(in the rows, 128 means zero)
One turn moves every row onto another: examples first, then more rows asked:
Mipom: [104 138 155 126 138  96 134 131 132 109 128 160 147 122  98 110 149 117
 125 115 154 114 121]
bupub: [120 140 114 122 140 123 138 131 156 115 132 116 146 121 113 131 171 118
 145 189 153 124 120]
bavup: [133 121 110 147 143 100 132 146 181 128 128 106 149 149 114 164 143 123
 161 149 133 113 126]
ramep: [121 149  97 121 126 143 141 141 151 109 133 160 119 124 133 153 124 114
 144 102 152 120 156]
sede: [147 133 112 136 136  94 116 150 164 120 152 140 149 125  96 161 103 103
 148 142 188 138 129]
pebud: [120 129 123 155 124 136 143 114 160 121 138 135 136 126 138 136  94 134
 147 133 175  80 128]
Taz: [103 144 124 131 112 106 135 117 132 104 124 103 173 134 138 186 150 143
 159 159 160 132 105]
duset: [ 95 164 163 104 123 143 115 116 140 114 156 100 168 140 140 155 103 125
 153 138 148 121 139]
Ziv: [115 160 130 134 152 123 167 117 117 103 119  79 174 108 113 164 111 126
 142 145 138 127 100]
bub: [130 169 122 129 137 125 144 158 140 140 155 162 135 123 132 133 122 120
 149 161 152 136  97]
Deni: [132 135 129 126 126 104 140 114 154 104 104  93 158 146 148 122 113 150
 155 147 147 113 154]
banef: [119 123 147 125 126 118 135 152 164 114  94 156 110 121 113 132 119 106
 149 110 171 148 127]
Gega: [121 147 155  77 143 131 143 137 125 107 123 125 158 148 116 106 129 127
 171 124 143 122 134]
rap: [115 129 155 129 142 106 120 118 144 110 126 107 191 133 116 174  94 112
 154 166 131 133 124]
Vem: [115 150 115 140 147 120 163 155 154  94 127 139 118  87 116 140 127 123
 133 129 135 150  88]
guze: [118 136 136 127 117 139 150 109 114 111 142  81 146 126 111 119 120 113
 180 122 156 118 102]
muled: [145 119 100 111 158 119 136 169 161 106 144 131 126 126 119 133 103 116
 139 112 175 150 119]
Dulaf: [ 96 151 137 105 144 110 159 115 166 124  99  90 136 130 132 176 102 130
 140 122 147 137  96]
lif: [115 168 148 131  95 102 131 128 147 116 139 112 129 117 113 154  69 122
 148 132 134 132 112]
voka: [113 119 133 149 116  90 132 144 151  85 142 155 136 108 106 138 122  88
 162 122 153 131  98]
Gima: [112 130 135 101 159 150 137 111 122 122 128  83 168 137  99 150 125 130
 135 119 162 120 131]
bam: [123 131  92 132 136 152 114 139 131 110 127 148 165 122 126 142  93 126
 138 161 176 120 124]
taf: [104 116 156 131 117 104 131 115 128  82 124  81 155 140 108 139 141 113
 172 143 162 128 133]
mevib: [122 116 125 106 123 109 151 126 135  73 132 137 135 132 143 168 117 155
 163 129 181 162 122]
bor: [123 154 140 150 112  80 132 126 121 118 160 119 149 123 131 116 111 121
 141 114 147 142  94]
losi: [102 142 141 109 149 116 123 119 167  85 117 127 108 111 147 164 138 138
 129 118 167 150 132]
repi: [ 99 151 155 128 126 119 105 152 144 120 140 130 147 127 133 139 110 150
 156 123 121 136  83]
tuvo: [133 137 112  97 122  89 144 139 170  83 158 143 139 121 140 126 143 125
 136 117 149 141  98]
Dav: [131 128 147 122 142 130 133 132 159 108 133 183 156 115 113 145  88  95
 145 142 166 143 106]
guv: [120 136 124 119 153 126 150 123 124 129 159 163 137 105 103 134 121 110
 132 100 162 117 108]
fabus: [103 110 151 121 146 104 122 138 151  96 137 129 128 164 129 179 139 133
 130 148 166 143 113]
risi: [ 84 154 115 152 140 101 148 142 153 145 147 113 136 136  96 134 145 118
 148 140 146 133 120]
Dut: [134 167 112  95 116 120 141 139 156  94 116 105 179 149 124 110 117 104
 136 109 146 130 123]
rume: [129 158 145 127 121 143 145 158 157  74 108 140 145  87 129 150 115 109
 133 130 155 161 124]
feva: [126 142 140  94 168 129 152 149 155  96 107 123 170 131 150 120 148 126
 138 122 157 152 110]
Rogip: [117 168 136 112 142 106 148 128 133 127 150 124 149 119 139 189 127  90
 144 127 143 138 157]
vik: [118  90 119 119 171 132 136 130 135 103 135 109 167 140 134 160 108 125
 152 158 132 127 133]
muvov: [111 146 160 116 120 135 140 113 157 118  78  93 163 134 123 157 104 115
 146 134 172 120 130]
voze: [121 120 127 120 159 102 142 140 151 105 132  51 146 125 117 150 116 129
 140 140 149 133 131]
luref: [111 158 137 108 103 134 184 124 154 101 144 115 165 106 131 187 112 101
 147 141 157 131 114]
Korov: [150 120 131 123 120 144 129 114 120  86 104 138 160 119 133 128 118 127
 157 134 166  94 117]
lene: [134 145  97 109 131 129 150 120 149 106 156 121 172  85 123 162  98 100
 164 124 158 127 147]

guze -> sede
muvov -> guv
Now these:
Gega -> bam
risi -> fabus
Gima -> Dav
bub -> Taz
repi -> bupub

One turn moves every row onto another: examples first, then more rows asked:
lag: [127 112 163  68 138 119 120 171 123 138 134 119 116 192 183 145 140 114
 124 129 141 151 129 119 133 121 175 143  97 134 123 147]
Pumam: [141 121 140  79 108 121 130 133 130 100 133 154 122 156 128 115 103 112
 124 114 138 128 147  75  88 140 172 148 104 128 164 125]
dise: [147 129 133  80 107 123 124 137 126  96 132 146 123 147 130 103 105 105
 127 123 138 134 157  68  91 135 165 142 100 130 158 142]
fuza: [142 129 127  96 120 122 126 137 155 102  94 127 145 159 154 122 135 142
  99 138 115 163  85 129 149  88 141 130 127 120 111 157]
pitup: [151 106 134  97 107 130 102 134 115 128 143 159 141 179 139 105 148 146
 151 148 114 138  93 143 137 123 147 113  80 114 163 161]
lave: [162 100 129 108 124 136 128 139 144 112 124 127 124 127 161 120 175 131
 149 113 115 168 129 118 129 107 154 129  83 143 172 117]
Fep: [157 112 134 117 125 112 144 123 131 131 103 142 170 135 157  89 139  84
 135 125 134 119 110 112 120 136 122 185 118 148 139 142]
ril: [155 118 130 114 143 119 145 124 131 129 105 146 164 135 166  90 144  87
 130 119 135 132  98 112 118 139 130 186 128 153 150 135]
ziki: [135 123 136 100 109 115 103 149  94 135 146 156 136 198 135  93 119 114
 126 150 141 120 119 113 137 123 137 133  71 111 184 148]
dol: [139 134 135  79 106 117 123 137 124  99 136 148 129 148 129  96 107 107
 119 113 147 136 153  73  88 135 158 138 102 128 160 126]
Rof: [147 119 128 114 131 110 142 119 135 131 110 147 159 130 161  94 141  80
 130 132 135 118 105 112 120 145 125 187 118 158 156 154]
Dis: [141 115 152  97 115 116  97 159 113 124 133 168 136 179 143 114 138 119
 119 147 123 134  93 130 122 133 169 119  47 114 168 127]
Rudaf: [140 126 128  99 121 127 127 131 158 111  99 140 139 165 148 124 132 137
  96 150 112 154  82 125 146 103 140 145 137 114 105 162]
ropur: [120 168 115 105 133 115 132 143 135 149 156 120 137 135 174 116 120 106
  69 145 141 145 127 106 138 124 120 135 105 120 142 148]
zarif: [155  92 126 124 124 136 135 132 144 112 121 126 118 126 160 125 164 124
 148 117 108 161 130 119 129 106 155 131  85 138 173 120]
ful: [127 166 122 103 120 127 127 153 134 151 156 124 140 135 173 127 118  91
  72 147 136 132 127 107 133 129 116 135  96 118 130 142]
ketu: [132 143 132 109 108 116 103 151 108 124 130 157 155 177 135 111 108  87
  99 147 123 115  75 117 125 131 140 131  76 138 184 144]
Rigas: [158 111 122 112 127 133 134 133 155 116 127 122 127 124 160 119 164 137
 142 113 112 169 129 110 125 109 162 135  84 148 181 118]
bov: [150 115 126  98 104 106  99 145 123 123 116 158 166 161 144 117 143 123
 124 159 106 133  64 142 131 116 146 130  69 150 159 156]
miva: [121 154 115  96 120 111 131 149 129 150 158 130 131 137 167 133 114 100
  66 153 140 131 134 105 137 122 118 138  97 117 140 141]
Lisut: [152 117 126 112 127 111 143 121 128 122  99 144 168 137 161  84 143  84
 132 121 139 127  99 118 122 130 120 179 125 156 146 144]
gufup: [144 128 124  91 126 116 129 138 153 112  96 128 147 168 152 120 130 149
  94 142 118 167  94 117 148  87 147 146 132 119 109 153]
duv: [128 119 165  75 136 120 127 163 135 149 139 111 118 198 177 145 148 128
 128 131 139 147 128 122 140 127 173 144  96 133 136 147]
lev: [129 122 171  64 138 114 117 170 123 138 138 115 123 191 177 135 143 123
 124 121 147 151 132 118 130 128 174 134  98 131 129 142]
rak: [129 119 164  68 148 119 127 163 122 149 146 117 126 188 183 141 140 127
 119 118 144 154 127 121 131 131 172 141 109 130 128 139]
kage: [122 166 120 105 126 111 129 151 126 147 150 122 144 136 174 118 118  93
  70 143 145 132 123 110 134 124 111 132 102 119 137 138]
Damu: [163 100 120 118 122 133 130 137 156 114 114 133 122 125 154 123 171 133
 143 132 106 161 125 110 129 106 154 143  81 136 172 115]
lig: [154 114 110 105 104 122 107 139  95 136 137 160 162 171 138 110 123 111
 124 156 115 119  81 130 140 110 108 136 104 129 169 151]
dilo: [131 126 129 104 111 120 129 131 164 110  95 129 143 164 149 121 126 137
  96 139 114 157  90 128 150  90 145 140 122 119 104 159]
zef: [142 126 130  75 116 108 126 134 127 100 129 155 133 143 132  97 105 116
 114 116 145 141 151  71  89 132 169 154 105 132 158 128]

ziki -> Dis
zarif -> dilo
duv -> Damu
Now these:
lev -> lave
Rigas -> gufup

One turn moves every row onto another: examples first, then more rows asked:
Tobe: [138 116 157 154 125 123 155 111 117 120 105 135 146 136 114  89  92  99
  88 127  78 131 121 125 116 136]
fanav: [161 114 155 147 137 115 130 111 132 112 143 120 111 147 115 100  87 115
  77 124  79 132 132 136 115 121]
pemo: [144 132 133 133 119 118 117 111 115 123 128 130 141 140 137 103 104 126
  74 121  77 132 112 134 128 149]
simo: [148 149 129 119 128 146 159 118 143 126 132 132 127 167 109 100 102 126
  94 101 126 102 104 124  69  98]
Ladur: [109 137 146 132 131 126 143 128 139 123 107 146 104 151 111 124 123 127
 137  99 113 127 111 141  93  62]
teze: [153 152 115 144 125 130 156 117 124 102 145 111 150 137 154  95 116 141
  84 149 112 120 116 124 124 137]
Dozur: [ 91 134 132 100  97 115 167 130 114 125  99 131  86 128 139 113 144 128
 119 147 119 131 150 118 152 108]
bovu: [103 140 115 124 105 118 173 135 111 131 135 105  62 137 130 116 136 137
 119 131  99 116 164 145 135 105]
gir: [128 164 122 127 117 155 175 130 121 129 104 129 119 160 117 108 141 118
 138  82 108 147 116 157 101 123]
Led: [146 150 124 105 129 148 162 113 126 111 115 147 141 166 103 112 115 107
  94 100 125 105 114 121  73 119]
Rab: [145 111 147 101 143 131 150 112 145  88 140 132 108 154 129 105 106 100
  77 154 109 126 139 115 127 116]
nuvam: [102 138 125 126 110 113 180 132 107 141 156 114  84 152 121 115 143 156
 129 141 109 139 153 137 141 116]
nuser: [155 151 129 103 113 101 128 147 112 110 133 136 109 153 119 104 146 107
 140  87 129 122 113 134 106 106]
buvis: [109 134 130 130 107 100 193 136  92 123 116 121  75 132 109 108 142 114
 128 132 109 113 169 132 135 115]
Zut: [120 121 163 139 138 114 186 104 129 134 129 147 148 164 105  98 113 137
  91 149 105 130 115 115 129 137]
bab: [ 95 142 119 126  93  97 171 133  99 136 109 122  87 121 134 115 146 140
 123 130 108 107 148 128 146 112]
tebof: [125 146 124 144 117 108 194 135  94 102 128 116  84 119 128 105 138 119
 136 144 127 125 158 124 133 104]
buv: [154 147 131 100 123 127 150 105 138 128 122 146 132 165 108 116 117 132
  93  90 127 102  97 116  88 114]

bab -> bovu
nuvam -> tebof
teze -> Rab
Now these:
Led -> buv
pemo -> fanav
Ladur -> gir

